One turning vector, and how many steps it has turned:
The counts run from 0 to 706.
[137 187  69 105 144 129 113 135 123 153 141 155  97 125 152 140 163 111
 122 130 113  99 127 128 161 120 124 139  80 156 158  87 141  98 140 177
 102 144 109 152 115 100  84 124 129 132 111 153 131 116 112  59  91 151
 155 156 143 102 141  66 138  99 143 121 131 104  94 151 149 124 195 183
 169 177  75  86 147 140 140 159 172 143 119 125 116]
437
[160 146  91  98 110 179 133 129 143 110 161 107 102 107 146 156 125 101
  94 142 113 125 127 157 147 118 133 119  69 138 155  61 122 128 140 115
  93 103  97 149  87  92  92 130 148 178 108 130  98 160 143  69 110 140
 155 196 102 113 158 150 118 150 123 120 152 101 130 121 131 114 189 173
 152 101  44 116 137 150 145 139 145 174 154 142 151]
124
[143 137 102 142  98 116 118 133 133 122 120 140 154 152 115  64  73 103
 142 133  78 123 141 162  95 114 160 123 141 130 144 111 151 125 139 138
 158 130  90  94  59  90 103 129 134 120 112 145 112 159 109 127 126 139
 162 166 108 118 162 176 104 129 124 203 224 101 127 119 120 131 141 150
 178 101 121 108 122  91 152 132 116 175 148 150  86]
65
[166 123 123 108 173 146 147 122 122 117 126 158 157 124  95 115 133 145
 158 157 112  96 175 163 102 120 166 123 128 164 100 101 135  91  97 163
 150 107 121 135 116  98 104 110 100 135 105 161 130 116  97 108 119 121
 124 155 152 154 160 121 152  96 103 137 139 124 114 117 180  73 127 136
 147 142 186  94 180 105 144 181 139 145 143 184 156]
425
[113 140  98  83 142 106 144 128 128 134 170  75 117 112 160 155 124 107
 111 149 119 151 112 105 131 164 150 120 119 140 195  63 137 145 154 167
  77 128 138 109  72 135 106  87 141 118 156 115  89 115 115  80  99  96
 145 151 158 110 109  78 159 169 130 107  69 140 152 171  92 110 137 133
 166 128 104 108 141 112 144 166 124  96 116 151 167]
555
[156 127 136 107 153 138 102 139 124  98 127 114  97 178 120 162  91  97
 129 157  77  99 172 134 114 123 203 145  57 154 152  66 168 108 116 120
 136  85  87 148  92 117 115 112 110 181 111 150 119 147 149  80  95 155
 130 141 135 150 136 160 165 155 130 159 131 129 119 148 145 116 159 155
 162 149 117  86 133 150 151 142 139 164 156 169 159]
238
[161 106 118 137 138  87  92 125 124 140 146 138  88 128 158 106 153  83
 137 145 126 101 122 105 142 118 156 113 101 166 169  93 144 119 137 146
 123 150  70 143  99 174 148 121 164 114 133 111 132 109 121  91  83 131
 139 139 117 116  98  75 145 179 175 123  81 128 144 181 120 156 156 176
 161 183  99  65 128 158 142 142 123 106 138 136 113]
241
[137  88 121 128 109 119 128  93 115 126 137 158 128 118 148  85 111 145
 108 124 114 112 125 105 123 125 102  84 163 155 106 137 156  97 127  88
  95 106  73 117 175 151 139 117 140 164 138 142  99  88 112 120 128 112
 103 160 101  70 103  92 119 124 134 124 129 171 170 204 105 127 120 124
 145 136 108 141 154 131 115 153 125 122 159 113 103]
522
[161  80 113  84 124 150 162 148 151 140 170  78 112  97 141 138 141 160
  82 154 140 112 174 135  90 134 102 105 111 128 133  97 142 128 149 102
  80 143 137 133 143 153 108 130 121 144 126 115 144 120 115 136 134 125
 140 154 129 138 149 113 166 186 135  70  58 144  89 157 121  59 137 103
 150 138 125 108 105 112 131 146 147 121 129 187 156]
557
[136 113 155 104 146 174 136 175 121 106 106  86 116 103 101 120 100 152
  65 152 144 114 136 129 114 145 115 118 135 123 162 141 171 171 127  97
 110 128  70 121 121  95 127 122 124 123 159  93 108 143 118 161 138 143
 161 134  96 175 128 141 140 153 128 114  87 167 118 133 162 109 122  93
 161 129 136 118  93  74 137 185 185 135 120 198 199]
166
[146 133  77 153 149 158 155  93 118 150 183 139 126  77 135  94 166  81
  98 118 139  94 117 135 149 108 100 108 170 162 105 167 129 104 108 156
 151  97 113 118 118 136 105 126 154 152  98 140 114  74 121  89 128 107
 111 164 102 112  97  93 145 115 121 120 138 115 164  82 138 108 158 173
 137 146 105 151 176 125 109 159 159 109 140 117 105]
313
[125 157 135 142 128  92  90 134  97 145 135 126  75 138 160 134 123  91
 146 135  52 138  93 112 124 170 132 120 136 165 192 124 157 112  93  81
 202 121  84 120 113 159 138 111 120 123 142 157  99 164 133 127 129 122
 126 158 128 144  72  87 149 160 111 137 146 159 130 137 108 138 173 148
 177 160 138 127 135 122 169 125 143 135 143 110 110]
691
[130 184 107 154 142 135 149 131 112 123 145 182 125  90 142 102 182 106
 104 115 143 104 125 117 169 119 108 126 119 147 178 168 138 104 108 167
 143 153 112 170 109  72 121 154  89  89 107 150 144 117  90 109  74 120
 160 172 111 126 129  70 125  88 102  95 150 130 133 101 162 127 156 124
 166 150 155  93 156 134 136 182 162 117 139 150 138]
623
[148 109 103 152 122 134 142 107  91 122 164 140 130 126 124  87 153 140
 125 128 122  97 162 124 105 101 132 119 193 156  86 176 176 111 122 136
 195  91 107  69 129 140 132 110 128 126 121 143 120 130 128 125 144 126
 116 141 106 139 121 146 152 134 149 145 146 141 131 127 152  77 121 151
 169 176 157  96 128  68 102 168 180 141 148 190 111]
503
[149 167 114 125 111 119 147 146 126  93 125 147 115 147 102 113 114 128
  68 125 133 138 163 154 133 149 135  81 165 111 185 102 160 172 141 165
  94 151  92 129  66  72 102 133 132 107 137 127 107 126  85 156 111 127
 164 136 105  93 138  99 127 114  75 145 162 154 101 154 141 149 192 115
 143 125 133 110 101  90 162 124 158 122 129 138 124]
292
[143  77 102 142 134 147 160 117 146 161 145 143 168  64 124  83 140 135
 100 160 169  99 133 148 133 140  82 113 121 152 106 202 137  94 133 138
 107 140 104 129 127 107 134 155 121 135 164 114 138 103  85  85  97 115
 131 153 134 110  90  86 112  79 133 134 101 139 150 112 155 132 113 124
 138 141 138 132 126 129 125 188 129 111 148 146 144]
199
[149 111 133 105 157 188 107 152 149 119 124 133 111 110  81 158 105 146
  89 159 136  91 166 143 103 148 127  94  50 150 125 106 158 112 110 113
 118 106  68 175 102  99  93 133 122 163 139 152  92 124 108 114 118 154
 144 137 121 114 109 107 152 125 122 129  86 143  81 114 168 111 156 122
 107 137  95 127 129 151 161 161 173 139 150 149 164]
434
[114 195 100 119 112 132 103 133 105 141 133 126  77 115 137 135 109  82
 121 148 123 109 106 110 147 150 146 144  99 151 194 109 160 136 125 131
 159 160  51 128  60 113 121 108 146 148 138 150  92 180 150  98 121 162
 144 146 116 128 108 119 128 133 137 142 131 124 121 111 133 147 171 167
 189 142  76  81  81 129 143 117 174 134 125 137 112]
46
[119 117 115 154 142 124 139 141 131 139 125 125 144  81 125  97 174 110
 122 114 141 123 120 107 149 131  98 101 147 164 186 175 159 140 125 144
 151 157 107 118 114 134 164 117 105  63 134 157 125 119  65 130 112  85
 138 134 143 139  81  68 115 127 135 106 128 144 152 106 112 143 105 112
 151 166 212 121 152 110 138 203 117  96 138 162 133]
618
[163  79 135 101 132 130 165 176 183 158 152 133 151 132 112 140 130 142
 117 145 121 117 210 151 107 160 121 112 112 159 138 127 141 139 167 118
 124 182 147 148 122 135 163 124 127 120 153 127 168 107 111 135 134 140
 143 112 143 162 166 111 155 173 165  93  93 123 101 139 171  91 154 104
 167 214 154  89 107 130 146 133 142 126 126 172 124]
25
[139 110 115  80 132 178 140 112 164 140 167 107  95  66  92 141 148 100
  99 119 102 135 113 127 112 177 147 110  78 134 161  74 120  87 103 156
 113 118 101 160 110 158  79 136 127 171 120 185 101 162 112 109  96 108
 129 188 158 116 132 117 131 145  92 111 149 105 111 126 147  81 160 134
 136 122  89 125 146 133 158 130 158 183 127 119 123]
547
[180 114 131 140  90  98 145 150 130 125 111 124 141 161 141  98  77 101
 173 155  99 136 180 171  94 136 152 119 135 141 148  92 138 159 162 108
 157 132 104 117  71  91 154 136 141 140 118 104 122 129 142 113 122 139
 160 157 105 152 159 150 140 162 145 186 157 101 134 141 121 159 155 144
 158 129 133  90 129 124 135 142  91 135 171 171 140]
256
[134 128  76  97  91 141 130 115 178 115 169 128 128 107 136  94 113 132
  76 137 131 124 130 140 113 130  86  95  88 119 105  84 132 126 170 140
  79 169 128 152 119 130  77 148 124 157 120 132 133 107  83  88 118 112
 158 197 116  45 153  98 127 144 126  94 112 116 123 143 101  97 178 132
 153 117  84 108 127 137 116 130 135 145 149 137 110]
324
[152  29 128  95 167 111 145 157 128 134 181 116 135 138 170 118 138 138
  80 170 104 114 157 163 108 176 140 118 101 135 143 132 142 115 155 128
  76 122 129 114 106 155 111 141 108 131 200 115 129 112 113 128 110 117
 117 124 119 134 112 121 145 127 104  69  97 177 118 190 173  59 136 127
 162 153 132 104 130 114 123 144 140 125 116 157 160]
353
[135 138  85 145 106 116 104 160 133 123 108 123 122 103 165 137 114 146
 103 121 128 147  81 122 137 148  94 116  74 128 177 181 160 128 142 142
 134 139  68 118  70  79 128 139 113  91 143 135  57 184 125 110 130 134
 171 172 110  98 115 114  89 142 136 120 138 158 120 114 118 145 135 110
 170 117 107 140 101  84 129 163 125 138 170 155 166]
387
[169  79 116 133 132 148 111 149 127 168 142 143 105 113 142  94 154 107
  88 163 127  91 146 133 142 126 113 124 127 154 126 185 171 117 123 123
 150 136  58 149 108 158 151 149 126 139 164 109 117 101 125 128  99 161
 121 101  99 151 109 121 128 140 171 112 117 154 106 130 203 108 162 166
 175 183  95  72  89 146 133 128 197 121  90 119  92]
44
[118 148 113 119 128  93 104 118 105 161 133 121  90 144 162 139  91 129
 150 168  87 107  85 106 101 154 154 138 125 172 137  74 153  87 127 141
 139 111  80 131  99 110 117  74 129 148 125 133  88 104 153  59 101 140
 119 158 137 119  93  62 161 123 163 154 136 132 133 161 112 128 141 176
 168 159  91 115 148 161 130 170 125 131 159 134 158]
441
[183 109  99 133 105 113 118 137 165 146 100 139 146 145 122  99 104 152
 169 136 132 105 156 145  89 121 139 101 113 137  84  79 147  97 145 142
 118 145 132 151 109 118 115 112 138 107  66 149 127  69 100  89 124 135
 145 179 141 119 154  68 141 153 146 169 112  85 116 149 113 125 130 120
 136 157 159 100 155 141 110 178 100 160 181 169 110]
647
[145  63 166  98 135 129 126 136 159 181 118 104 129 114 104 125 115 157
 135 175  75 126 150 111  93 151 129 114 127 174 145  91 143 129 131  73
 167 133  89 141 158 158 159  98 140 155 152 147 128 118 116 119 126 116
 105 132 157 171 109  93 156 156 147 137  99 129 131 169 123 114 128 115
 165 184 158 107 139 162 166 144 103 144 138 139 129]
21
[156  27 136 145 159 135 112 165 126 156 151  84 151 103 122  98 118  70
  98 127 120 115 140 181 163  86 119  99 123 151 158  87 146 153 146  76
 119 111 116 117 102 135 153 150 154 112 152  94 101 116  97 150 144 132
 135 140 111 157 119 129 143 169 160 110  79 106 133 132 145 135 188 113
 134 116 136  89 145 143 140 144 142 117 143 137 121]
571
[145 140  79 132  82 105 162 154 156 144 145 146 135  73 189 100 141 167
  75  85 133 113 108 132 133 136  52  98 174 136 132 169 138 117 145 137
  57 138 125 128 161 105 136  95 126 141 139 132 101  95 112 117 123 102
 130 171 114  83 117  69 112 128 124  93 158 163 152 187  99 129 140 132
 140 169  92 138 140 110 113 165 138 137 119 130  95]
527
[145  81 153 165 170 138 104 131  95 134 116 135 138 109 111  60 127  92
 130 129 104 111 124 125 167  86 132 105 190 164 157 146 168 112 102  60
 155  98  52 143 162 114 153 144 117 116 118 113 134  96 113 157 142 120
 126 151  78 134  98 106 136 152 124 131 138 147 139 139 140 128 133 110
 133 119 184 110 171 145 126 189 146 147 133 145 146]
176
[148 152  99  68 109 159 177 141 186 149 159 117 116  98 152 142 150 171
 105 145 129 121 167 145  90 168 133 142  76 136 134 118 131 104 144 139
 102 166 136 159 109 118 116 127 124 166 126 138 153 150 105  83 100 142
 170 134 146 152 178 115 132 143 159 120 136 109 115 132 148 104 146 152
 168 165  82  89  89 112 151 140 146 170 124 172 104]
670
[134 118  92 140 111  91  98 142 100 121 120 122 102 130 158  71 140  70
 161 125  75 126  61 116 145 101 145 119 135 140 132 116 163 110 123 116
 139 151  97 146 107 140 103 146 111  80 102 152 105 142 141 134 107 120
 145 198 113 114 135 131  92 166 125 119 152 140  97 132 113  96 144 139
 183 122 149  84 163 110 110 158 130 170 135 149  98]
378
[151 117 116 106 136 127 125 150 149 133 160 127 104 112 136 136 182  85
  89 132 104 146 104  96 151 176 117 100  85 128 208 111 125 137 127 144
  87 167  90 149 100 137 154 156 130 122 145 138 117 132 131 136  73 125
 139 175 137 126 115 100 122 183 131  53  64 150 121 159 142 122 166 129
 162 145 111  94 110 125 139 133 149 107 107 124 159]
355
[116 140  81 104 137 130 152 134  90 156 189  92  80  81 185 132 163 117
 118 155  91 127  62 103 142 150 141 151 133 124 166 141 136 121 144 130
 131 153  99 123  87 124 115 136 122 135 158 121 134 130 145 110 107 114
 128 148 141 154 115  92 139 146 116  93 104 135 118 162 158  87 157 184
 210 146 106  81 126 105 106 141 139 153  69 150 156]
359
[151 110 102 123 150 164 120 161 134 129 135 130 164 111 146  97 120 169
 109 160 128  99 119 130 117 131 100 145 121 128  95 207 154  98 136 142
 141 127  86 104 135  87 109 157 108 134 160 128 102 161 118 132 130 151
 128 157  96 147 164 164  95 115 142 115 153 148 108 113 195  84 119 122
 182 147 127 105 108  92  97 179 132 151 136 171 146]
389
[146  55 163  99 153 161 147 155 189 149 111 157 158 116  63 119 117 153
 104 142 120 124 155 123 124 146 101  83 111 150 135 107 138 132 128 102
  88 126  74 136 177 114 161 129 125 158 167 158 105  83  85 147 118 126
 122 132 126 124 126  78 135 122 145 105 122 149 153 196 146 136 141 106
 120 169 148 121 158 171 158 154 116 129 165 108 149]
212
[109 173  78 109  98 137  99 132 134 126 132 136 109 124  70 103 110 128
  98 104 103 111 123 126 114 145 141 106 169 137 129 104 149 114 122 164
 158 113  70  91  76 102  90  91 126 120 150 186  79 141  94 159 137 131
 116 177 123 122 124 115 132 124  94 153 175 110  77 147 146  98 177 127
 171 129  94 121 116  94 155 118 179 162 123 150 119]
297
[144 173 113 105 106 181 157 107 158 118  99 149 154  71 100 122 109 136
 103 153 136 131 119 121 131 169 102 112  76 121 156 132 126 106 137 140
 132 158  66 156  89  52 116 155 136 141 115 158 108 133 108  79 110 125
 155 197 121 109 132 107 117  92 121 162 142 103 132  85 128 149 149 128
 138 104 109 158 147 130 134 163 114 144 163 145 174]
201
[166 176  99 110 105 147 133 137 146 119 139  73  95  99 114 138 134 119
 102 153 117 138  91 139 116 176 128 113 123 109 169  89 114 131 138 148
 105 143 102 148  72  85 123 117 162 127 115 115 107 124 132 129 109 121
 142 183 144 149 113  96 158 162 102 109  87 118 102 125 144 128 198 121
 134 133 102 113 126 119 129 152 162 125 126 154 190]
560
[118 157 125 134 103  76 163 121 100  95 137 123 135 128 134  55 124 102
 129 116 132 129 152 119 116 106 170 105 181 128 186 102 153 145 139 176
 103 145  87 126  80 139  95  86 139 122 103 126 158 107  76 106  96  95
 156 132 121 112 122  89 125 125 105 160 173 134 149 169 110 137 128 123
 168 124 150  94 119  68 156 142 136 131 115 159  90]
287
